In the rows, zero is written as 128.
One turn moves every row onto another: examples first, then more rows asked
dok: [146 118 149 160 114 155 126 117 151 100 126 113 152 102 100 122 153 141
 118 147 137  94 102 113 124  96 170]
bire: [158 117 176 131 126 150  97 114 129 109 102 112 137 139 140 125 174 130
 119 132 129 122 145 108 107 133 117]
Zivap: [142 146  96 120 130 116 114 120 130 117 107 115 126 123 116 114 126 117
 100 114 117 109 133 109 166 130 134]
tefeg: [160 130 128 137 108 170 113 140 136 113 117 121 106 134 118 121 140  99
 107 160 133 146 117 146 131 135 162]
Dizi: [160 146 125 162 112 135  98 164 152 127 112 120 173 128 119 126 158 137
 107 122 114 110 108  91 127 103 138]
reral: [142 131 125 166  99 170 110 130 127 103 122 121 140  99 107 104 162 154
 109 134 152  97  97 119 128 113 161]
zod: [131 134 122 167  97 168 105 132 141 102 126 114 146  95 109 116 158 154
 111 146 145 103  99 117 121 105 159]
gapos: [154 144 139 134 116 137 129 112 133 102 153 104 131 111 114 155 129 170
 115 131 110 130 137  95 112 128 146]
Lobek: [134 118 140 170 107 160 121 120 156 107 124 117 152 101 107 120 152 146
 117 152 140 112 106 114 127  89 164]
Bufep: [131 151  86 123 122 120 113 114 132 110 116 116 145 134 124 116 125 117
 110 120 122 107 118 106 156 130 121]
Bof: [154 116 167 119 141 155  80 114 118 127 115 113 127 149 134 129 155 128
 107 123 132 115 129 108 104 137 126]
kabus: [148 138 140 165 104 131  94 163 152 131 120 119 171 124 119 126 167 137
 113 127 118 102 110 101 134 102 133]
gib: [160 131 130 130 117 143 111 105 130  94 142 117 106 109 102 160 126 163
 101 125 114 117 127  88 119 138 135]
Pazat: [158 130 113 137 111 168 119 146 136 110 111 117 104 128 127 123 160 108
 121 139 135 154 116 151 128 127 157]
moru: [155 115 158 133 140 151  80 119 127 114 112 113 126 142 135 138 170 117
  96 126 127 113 150 102 104 139 133]
pab: [150 132 127 127 110 149 111 116 129  96 140 130 116 113 122 165 126 172
 102 117 108 132 140 100 124 138 145]
devib: [154 129 165 135 133 140  81 119 130 118 109 127 129 147 126 135 175 130
 114 129 142 136 148 107 110 140 120]
zev: [152 155 102 121 116 111 112 132 125 118 124 112 137 126 128  98 118 126
 107 129 122 107 117 124 152 131 127]
nalu: [134 139 107 109 126 116 112 112 122 117 110 111 120 134 119 114 124 128
 118 119 121 105 118 119 164 125 127]
Toko: [153 132 135 135 101 153 120 109 126  97 159 126 127 111 102 162 136 162
 111 120 110 115 130  97 117 141 138]
tak: [136 165 106 123 124 110 114 128 132 123 122  99 134 137 121 119 128 116
 107 136 126 115 123 113 162 135 133]
Rofuv: [159 115 118 141 121 177 116 135 130 121 110 106  94 140 110 122 150  98
 114 140 114 137 118 134 138 127 161]
Riso: [146 132 130 163 104 142 113 153 157 107  93 116 158 127 141 139 179 136
 112 124 131 110 110  91 147 106 127]
zeme: [149 114 154 139 135 157  83 112 129 119 113 123 146 156 135 130 168 116
 114 124 130 123 142 103 100 133 124]
Mato: [155 119 118 136 108 179 130 135 134 116 121 122 115 131 108 129 151  91
 118 135 122 138 111 145 137 131 159]
gazal: [145 146 143 136 101 143 119 102 126  90 141 114 120 116 101 149 129 169
 113 143 107 128 146  98 129 139 143]
Kalut: [150 124 119 126 121 177 117 142 134 116 110 110 110 135 123 138 143 101
 113 138 103 146 124 140 133 125 169]
marup: [141 135 139 158  98 139 108 155 157 121 101 119 163 115 134 133 173 134
 109 127 137 107 104 100 152 107 121]

Bof -> pab
moru -> gib
Bufep -> Mato
Now these:
kabus -> zod
Pazat -> bire
tefeg -> devib
Riso -> dok

One turn moves every row onto another: examples first, then more rows asked
Bivo: [150 118 107 140 120 129 112  83 143 117 133 106 135  96 138 120 120 115
 136]
notab: [119 141 149 120 137 136 143 156 138 153 124 126 123 107 138  95 107 146
 112]
loro: [129 133 143 107 121 126 149 155 169 136 142  95 158 114 115 109 129 126
 121]
zese: [149 125 105 133 134 119 115  81 143 119 138 108 135 108 138 118 140 112
 135]
didu: [122 117 157 110 128 149 133 169 122 135 140 101 128 112 141 109 127 114
 122]
kodu: [119 126 127 161 152 147 106 135 140 154 122 145 144 110 109 120 114 119
 131]
vilo: [150 119 110 144 123 128 113  82 143 118 130 107 135  98 140 118 118 117
 136]
Vufu: [127 119 132  93 116 136 149 161 152 130 154  95 152 104 115 119 135 119
 120]
sulo: [112 158 138 131 140 131 133 155 141 157 124 125 122 128 122  98 108 133
 120]
nuvif: [120 122 104 142 139 138 120 128 155 148 136 139 162 100  86 133 125 120
 130]
fefa: [116 107 107 139 141 156 108 138 119 145 139 143 141  96 102 136 126 110
 130]
pufib: [149 114 108 140 122 129 111  85 136 115 133 106 132  95 138 120 122 116
 136]
Datip: [150 129 110 139 137 119 116  82 143 123 134 109 133 111 142 115 136 112
 134]
Dev: [112 117 125  94 122 147 147 159 117 142 147 123 121  88 130 112 121 135
 109]
Misis: [105 129 118 104 127 149 134 163 104 144 146 123 111 109 119 117 122 119
 116]
rasib: [148 120 115 145 124 130 111  84 141 119 130 108 131  98 142 118 118 116
 136]
zelom: [147 120 107 133 135 126 111  86 127 118 139 110 127 106 146 119 139 109
 135]
Rozed: [114 161 122 120 132 122 147 148 162 154 134 120 140 124 104 104 114 137
 118]
vofin: [116 123 115  89 116 136 155 153 139 141 151 119 135  87 115 117 127 142
 110]
Zufik: [127 132 166 121 134 140 134 165 139 142 129 100 133 121 142  99 119 120
 123]
Tima: [148 129 114 142 139 121 111  85 136 122 133 110 127 112 146 114 135 111
 135]
zud: [122 130 119 156 146 138 114 129 157 154 125 144 157 108  95 122 119 122
 132]
kagaf: [149 120 104 129 133 122 115  85 135 117 141 108 131 106 141 122 140 108
 135]
firus: [129 140 160 120 130 130 142 158 165 143 130  98 148 122 129  99 121 126
 122]
laz: [118 110 100 133 135 148 116 133 138 143 143 140 154  94  88 139 130 112
 131]
Kire: [115 127 142 109 132 147 141 161 116 149 134 126 113  97 142 101 113 138
 111]
lasi: [149 124 112 138 139 124 110  87 129 120 135 111 126 110 149 116 136 108
 136]
duto: [118 114 122 151 150 155 102 139 119 149 128 146 137 105 112 126 119 111
 133]
fop: [148 114 110 141 122 134 108  86 134 117 132 107 130  94 142 120 121 113
 138]
monok: [111 146 104 103 121 123 151 150 155 147 148 118 143 112  94 119 126 130
 117]
Nefi: [122 110 139  94 119 147 140 167 128 130 151  96 135 103 128 119 135 113
 121]
nud: [106 143 134 122 140 145 129 164 112 152 132 125 109 121 130 105 110 123
 119]
san: [107 131 101  94 118 138 145 157 126 140 155 119 128 105 102 126 129 123
 118]
zedem: [120 147 140 116 131 125 153 147 161 154 129 123 138 103 125  97 111 153
 111]
bukub: [121 138 121 101 121 124 159 147 161 147 141 120 146  94 111 108 121 148
 110]
Zutoz: [149 116 113 145 123 132 109  86 135 118 129 108 130  98 143 118 119 115
 136]

Zutoz -> fop
Nefi -> Vufu
Now these:
bukub -> zedem
fefa -> laz
san -> monok
lasi -> zelom

